Each path below is one point turned by a fixed rotation once a step. After each direction that follows a path, write how fast that rotation turns it, in degrees a step (0 if it stays still).
Each turn is a multiple of 5 degrees from 10 to 175, or 0.
Each row of a path follows its step; steps can be skipped.
path 1
step 0: [ -9 -16 -11  17   8  18  -2  -9   6  -1  -5 -15  -4  -7  14   6  -3 -13
 -15   1  24  -4  -1  -1  -1  -9  -2  14   4  -7   2  10  20  -2 -18]
step 1: [  1  -9   4 -12  -4   9  -2   6   6   0  -1  14   5  14 -22   6  21 -18
 -23  -7   6  -9  15   8  16   1  -6   9  -4   4  -8  14  14   9   8]
step 2: [ -3 -14  -1  -8  23   8   4   0 -14   9  18  17 -20  15   9  17   9   5
 -10  -5  -2   3   5 -16 -11   0  -1  -7   2  23  -3  -1   4  -7  -6]
step 3: [  1  -5   5   8   9  11   5  -6  -4  -4  17  -2  -8  18 -15  -2   0 -23
  19  14 -19  10   3   4   4 -16 -10  21  -3   1  -1  -4 -18  -9   0]
step 4: [-10  17  13 -11   1  -5   0   5  -8  -6  18   9   6 -18  -2   7  13   0
  11  -7 -21  -8 -21  -1  -7 -13  10  -5 -14   0 -11  16 -14   4  -1]
step 5: [ -6 -21  -2   9 -11  -6   4  -2   8  13  -8 -17  -8  -6  14  -2   1  -7
   8  -9 -16  -8 -17  -3 -28   0   9   3 -11 -15  -1  -7  -3 -21  -1]
step 6: [ -8  12  -3 -17 -13 -17 -17  17  11   7  -8 -17   3  15   2  -3 -15  -5
 -11  -3  -1  -6  -8  14   4 -16  11  18  -4  -3  -2   3   4   4  15]
step 7: [-10   3  -4  -9  13 -15 -12  -9   2  15  -7   5   7  -8   6  15 -17  -1
  -8 -15  14  -4   7   2  -1  18  10  -8  14   5 -20   5  -5 -22   6]
step 8: [  6 -14  -8  17  -2  16  -5   5   3   2  -8  -9  -4  13  -3  -5 -21  13
   4  -5   5  15  19   7   4  14   3  18  -5   7 -18  17 -13   6  -5]
step 9: [ -6   8  21   6  15  -2 -13   1  -2  -2  13   5  13  -1  -7 -15   2   2
 -16  -4  17  17  -1   5   7   5  -4  -7 -16  10  17  26 -10  -1  -7]
step 10: [  0 -17  12   6   4  16  -9   3  -6 -18 -10  -1 -25 -24  -1 -12  18  -3
 -14   6   7   6   3   3 -14   1  -9  -6  -1   4 -12  -6  -7 -13  -7]
[-6  2  4 -4  1  6  3 -3  2  2  4  1 -6 -1 -4  0  8 -2 -1  4 -4  1  0 -1
  0  5 -2  3  1  6  2 -4  4  3 -6] -> 40
[-2  3 -6  1 11 -3  2 -3 -1  2  2 -2  1 -2  2  2 -1  0 -4  1  2 -5 -5 -7
 -1  5 -2 -1 -3 -2  7  3 -1 -4 -3] -> 155
[ 7  4  0  4 -7 -3  0 -5  0 -3  6 -4 -1  2 -1  0 -5 -3 -6  1 -6 -1 -3  4
  4  0 -4  3  0  3  2  5  4 -2  0] -> 135
[  4  -2   4  -1   1   1   1   9  -7  -6   5   2  -1   3   1   0   4   0
   4  -3   2  -5   0   1  -2   0 -10   1   2   0   2   1  -2  -5  -2] -> 45
[-7  1  5  0  1 -1 -1 -4 -2  1 -2 -3  1  5  3 -5 -3 -5  2  2  7  2 -5  1
  4 -9 -3  2  4  2  5 -1 -2  2 -1] -> 120
[-1 -6  0 -4 -4 -8  0  0  6 -9 -2 -1 -3  5  2  1  6 -3 -8  0  2  0 -2  1
 -3  1  2 -3 -2 -1  4  0 -3  2 -2] -> 80
path 2
step 0: [ -1  -6  -7  -3  -7  -2  -4   6 -11   6 -12  -5   6 -13  12   0  -4  11
 -10   4 -15  19  -1  -7 -12  23  -3 -18  -5   0  15   7  24   0  -1]
step 1: [ 18  -5  13  -2  -7   5  -4 -11  -8   2  -9  -1   6  -4 -13 -17 -12  -6
  17  -4  -5   7 -18 -14   3  10  -1  -6   6   9 -20  -2  23  10  -6]
step 2: [  2  -4  -5 -10 -14 -17  -9   0   5   6  -6  -2  -3 -13   5   1  -2  -4
 -13  14   6  11  -8   9  12  29   3 -15  16 -12 -13   5  10   0  -5]
step 3: [  4   3  10 -14  -3   6  -2  -2   3  23 -12  -8  12   5  -4 -10  -6   9
  10  13 -13  -4 -10 -19   8  14  19 -13  -4 -11   5  -6  10   5   8]
step 4: [-14   5 -10  -9  -8 -11  -8 -13   7 -14  -7   7   7  -8  -6  -9 -20  -5
  -1  11 -11  13  -3   3  -5  14  -3  -8 -12  -9 -12   0  15  23   2]
step 5: [ -6 -14   9 -25 -10  -2  -9  -5   0  -7 -13  -9  -9   2 -11  -4  10  -2
  11   3  15   6  -6 -13  12   6  19 -14   6  -1  -3  12  10  11   9]
step 6: [ -3  -5 -18   9 -16  -8 -15  -1  -4   8 -15  12   5  -8  -6  -3  -9  -4
  -3  12   6  -6   4  -4  -3  13  17  -9 -13 -14  14   2  25  -3   5]
step 7: [-14   6 -11  -4 -12  -3   2   2  14   2   3   0   2  -3 -10 -15  -4  -6
  29  -2  -1   7 -15 -23   4   3  17   0   3   3 -10   6  15   7  -8]
step 8: [-10   0 -20 -10 -14   1 -17   9   2 -13 -14 -10  -3 -12   1  -3   0   2
 -10  21   6   9  -6 -15   3  -1  -9  -7  12 -16  -1   8  16  -5   5]
step 9: [  3   2   1   1  -7  23 -19   4  -8  13  -3 -16  -4  -6   5  -9  -6  -9
  13 -12   5  13  -6 -22  -1   8  18  -2 -11 -13   0  -2  14   5   8]
step 10: [  3   0 -14  -1 -12  -6   3   7  22 -10  -4  -5   4 -15  -8  -5 -18 -17
  -6  -4   7   8 -10   3  10   7  -4   4  -1  -7  -5  -7  32   0   9]
[ 3 -9  2  2  3  3 -6 -4 -2 -3 -3 -1 -1  0 -4  4  1 -5  0 -8  4  4  2  3
 -3  2 -3 -3 -2  3 -3  2  4 -1  6] -> 85
[-1  2 -2 -1  1 -3 -1  6  0 -1  4  2  0  7 -6 -5 -3 -7  0 -4  0 -2 -3  0
  0  3 -6  2 -6  2 -5 -1  2  5 -6] -> 125
[ 1  3 -2 -3  3  7 -4 -3 -3  8 -5  2  5 -1 -2 -2 -2 -2  0  1  0  2  5  0
 -3  3  1  6 -4  5  7 -4  0 -2 -4] -> 125
[-5 -5  3 -1 -2  2 -3 -1  2  1 -1  4 -1  5  2 -4 -5  1 -3  3 -5  6 -5  0
 -7 -8 -3  1  6  5  2  2  0  2  1] -> 100
path 3
step 0: [  5   7  10   4  -2 -13   2  14   7 -20  10  -6   7  -5   6   8 -11 -12
  12  19  11  -4  -1  15  16  10  -1  -5  11  19  -7  -9  -9  14  -2]
step 1: [ -3  -6  11   6   6  15   7  -4  -4  10   6 -14   4   2 -10 -10  -8   7
  14  -2  10  -3  15  -9 -21 -14   0  -6  -3 -22 -10 -12   3  16  17]
step 2: [ -2   7  -7  -8  13  21 -12  13 -14   0   4  17  10   7  -8  15  -3  14
  -1   4  -8  -2 -12  -2   9 -11 -15  -1   2  22 -12  16   1   0  -8]
step 3: [ -1  -5   6   7  13   3   9  -2   9  -6  -3   5 -22   3  -9  -1 -12 -26
 -15  11 -10 -15  -8  -6   0   7  -7  -7  -3  -1  13 -21   6  -8  15]
step 4: [  6  -5 -13   3   3 -12   4  -4  -4  -6 -18 -10  -3 -12   6  11   6  15
   6  -9  17  15 -11 -18  -8   0   0  -6  18  10 -24  -6  -8  -4   8]
step 5: [ -1 -13   6   7 -11   2  -4  11  -1  -6  15  20  29  -5   3  -8  -7  -7
   3   4  -5   9  -2 -21  -1   3  -6   0 -11   2  18 -12  -9  15  -3]
step 6: [ -1  -6   5  -2   7  -8   1  11   0  13  -1   0  -2  10 -14   0  -5  -1
  11  13  -4  -8  -8  17 -17 -17  27 -13  -2   4 -13   2 -16 -17   5]
step 7: [ -4   6 -17  -3   5  16   8 -24  -3   5   3  14   8  -7  -1  22 -12  -6
  20  -5   4   8 -13   7   1  10 -15  -5  -2 -12   7   4  11  -2   9]
step 8: [ -7   4  -7   1  14  -4   2   2  20 -30   2  -6   1   1 -11  -7   3  -5
  -4  30  15  -7  -2  -5  -6  -1   1  14   6  16  -2   3  -2   9  -9]
step 9: [  5  -3   6  15   0   6  20   1  -6  -4 -17  -5  -4   2   4  -4 -20  12
   9 -18  -5  -8  12 -11 -15  -8  -7 -10   1  -2  10  11 -18   9  15]
step 10: [ -1   0  11 -12  17   6 -10  21  -8  -2  12  16  -1   2  -4  22  13   8
   6  11  -3  28  10   2   8   3  -6  -4  11   9   4  -5  -9  -2   4]
[-1  1 -2  7  3 -6  3  0 -2  1 -3 -3 -4  4 -2 -5 -2 -1 -5  0  0  4 -1  6
 -8 -6 -1 -1 -1 -6 -5 -3 -2  2 -3] -> 140
[-1  5  7 -2  4  2 -4  5 -2 -2  2 -5 -6  1 -3  2 -8  2 -2  0  2 -1  4 -5
  1  2 -7  1  5 -5 -1  4  0  0 -2] -> 45
[ 2  5  3  0 -2  3  8  6  4 -7  3  2  2  0  2 -4 -5 -2 -5 -4 -5 -4 -3  1
 -2  0  4 -4 -1  3 -2  2  0 -5 -5] -> 120
[ 9 -1 -4 -2  1  1  2 -6 -3  2 -1 -7  2  4 -3 -2  0  1  5 -2 -3 -4  6 -5
 -3  1  2 -3  3  0 -2 -1 -1 -7 -3] -> 140
[ -2   1   3   2  -5  -4   2   1   1   0  -6   0   2   2 -11  -1   2  -5
   2   3  -1  -4   0  -2   8  -2  -5   2  -4   3   1  -1  -4   0  -6] -> 130
